One vector is turned by the same rotation once a step. Each row is the vector after some number of steps, and that number follows the row.
The counts run from 0 to 409.
[138 156 101 118 129 174 160 176 109  78 102 132 149 151 104 166 126 126
 100 141 103  91  99 143 163  99 110 121 117 122 102 142 113] => 109
[136 153 127  97 123 182  87 174 106  69 128 113 147 170 124 160 102 120
 124 143 156 126 124 113 161 108 135  98 120 129 119 120 119] => 1
[140 146 134 124 115 165  62 110 176  47 155 111 134 175 139 145 115 133
  98 130 141 124 119 100 125 123 141 104 123 119 102 137 117] => 253
[132 134  83 130 132 160 148 149 125  79 127 119 155 156 104 185 126 122
  97 134 103  76  91 130 152 108  93 100 108 108  85 151 123] => 108
[ 80 145 116 105 127 169 101 193 141  60 117 116 115 162 115 146 103 151
 118 133 144 155 110 129 166 104 140 103 156 144 132 140 113] => 257
[144 151 114 144 126 182 155 196 121  70 102 148 104 162 132 131 121 143
 110 118 116 111 136 154 173 111 154 142 134 169 110 132 102] => 98
[ 93 176 103 148 156 139 131 168 138  58  93 136  92 130 116 155 126 123
  86 110  99 118 106 129 120 119 130 109 174 147 138 142  93] => 72
[ 91 135  89 124 124 140 159 198 118  73  96 126 141 149 104 178 113 147
 103 128 131 121  90 155 141 122 123 101 149 130 105 130  97] => 42
[101 139 114 115 127 185 107 188 138  70 146 119 107 184 142 141 112 158
 113 133 159 149 133 131 164  99 150 130 133 151 103 151 123] => 270
[122 102  76 174 147 148 156 165 146  85 125 111 111 144 108 179 102 124
 114 106 113  92  90 118 165  97 105 103 126 133 100 130 114] => 352
[149 171 114 167 133 157 127 111 145  86 163 124 135 145 133 157 122  89
  80 101 114  72 120 132 113 125 139 120 113 152  70 106 128] => 156
[137 111 110 149 114 152  98 124 182  54 146 117 153 175 125 158 126 150
  98 133 126 112  96 106 141 115 128 103 111 103  81 147 103] => 52
[183 132 118 182 140 157 123 135 151  59 107 133 116 167 129 146 114 105
 105 109 100  83 133 103 146 120 137 114 130 145 108 125  90] => 113
[139 176 133 119  79 178 114 131 150  52 111 150 168 157 133 131 132 152
  90 135 116 113 130 160 121 143 157 116 127 148 103 119  96] => 49
[139 113  88 134 130 166 139 132 141  74 149  96 153 157 112 192 117 131
  88 124 120  83 108 133 140 112  90 107 111 121  86 145 133] => 107
[117 158 101  94 157 193 123 175 107  74 130  94 123 143 126 174 102 126
  97 119 134 116 143 139 163  98 112 121 154 157 129 140 145] => 325
[119 167 119  93 139 187  96 175 110  88 163 110 133 165 129 158  96 104
 110 130 158 116 135 120 164 101 136 107 121 146 105 117 134] => 203
[143 177 122 171 135 132 116 133 154  72 147 144 128 182 140 150 123 117
  86 110 120  96 122 122 110 141 162 117 125 147  64 125  90] => 34
[102 189 114  96 125 199 124 170 118 105 143 122 130 147 117 139 116 118
 112 145 131 111  95 130 172  93 140 131 114 141 102 131 132] => 391
[137 128 106 153 161 129 115 151 128  54 114 114 112 151 122 183 106 107
  91 101 114 101 134 109 118 125 113  81 166 134 129 128  98] => 58
[133 188 116 155 114 166 139 115 158  97 148 128 148 142 116 146 133 103
  85 126 106  74  85 132 125 129 145 134  99 140  63 111 116] => 157
[100 135  93 152 126 168 157 195 131  82  95 130 126 129 118 149 101 119
 119 118 122 110 111 159 168 112 145 109 149 169 125  78 107] => 165
[123 198 131 123 136 133 110 129 128  66 104 149 143 147 111 158 134  90
  87 124  99 101 116 116 104 134 144  96 152 131 117 119  91] => 249
[137 146 122 124 143 186  88 178 131  71 133 115 106 171 132 137  88 104
 132 128 140 119 132  95 177  98 143  97 126 150 131 101 117] => 191
[126 178 120 123 136 158  91 110 159  72 172 112 135 167 132 160 128 121
  70 123 133 107 116 109 100 120 130 115 126 129  69 156 125] => 266
[ 71 147  93 126 118 194 153 172 159  81 142 109 116 131 116 151 115 162
 104 122 125 125  91 159 162 102 126 144 129 151 104 141 141] => 336
[169 180 123 151 155 160 123 135 129  73 108 125 112 150 115 154 126  81
 101 114  82  82 113  89 138 104 124 114 132 139 114 132 104] => 126
[116 149 119 136 129 156  76 119 180  66 153 114 138 171 123 153 121 140
  98 129 135 118  83  87 132 108 139 102 125 107  93 160 113] => 254
[ 96 180 122 119 116 197 104 120 161  83 144 100 140 108 129 146 105 108
  85 107 126 118 136 151 118 129 142 113 148 171 137  94 157] => 386
[127 127 108 151 173 144 103 172 144  56 128 112  88 162 127 164 101 129
 110 107 120 122 128  85 144 105 123  99 156 131 117 154 102] => 70
[121 145 128 121  77 189  88 138 177  55 116 131 159 153 123 132 118 155
 102 135 139 130 116 152 130 141 165 111 128 145 116 113 110] => 239
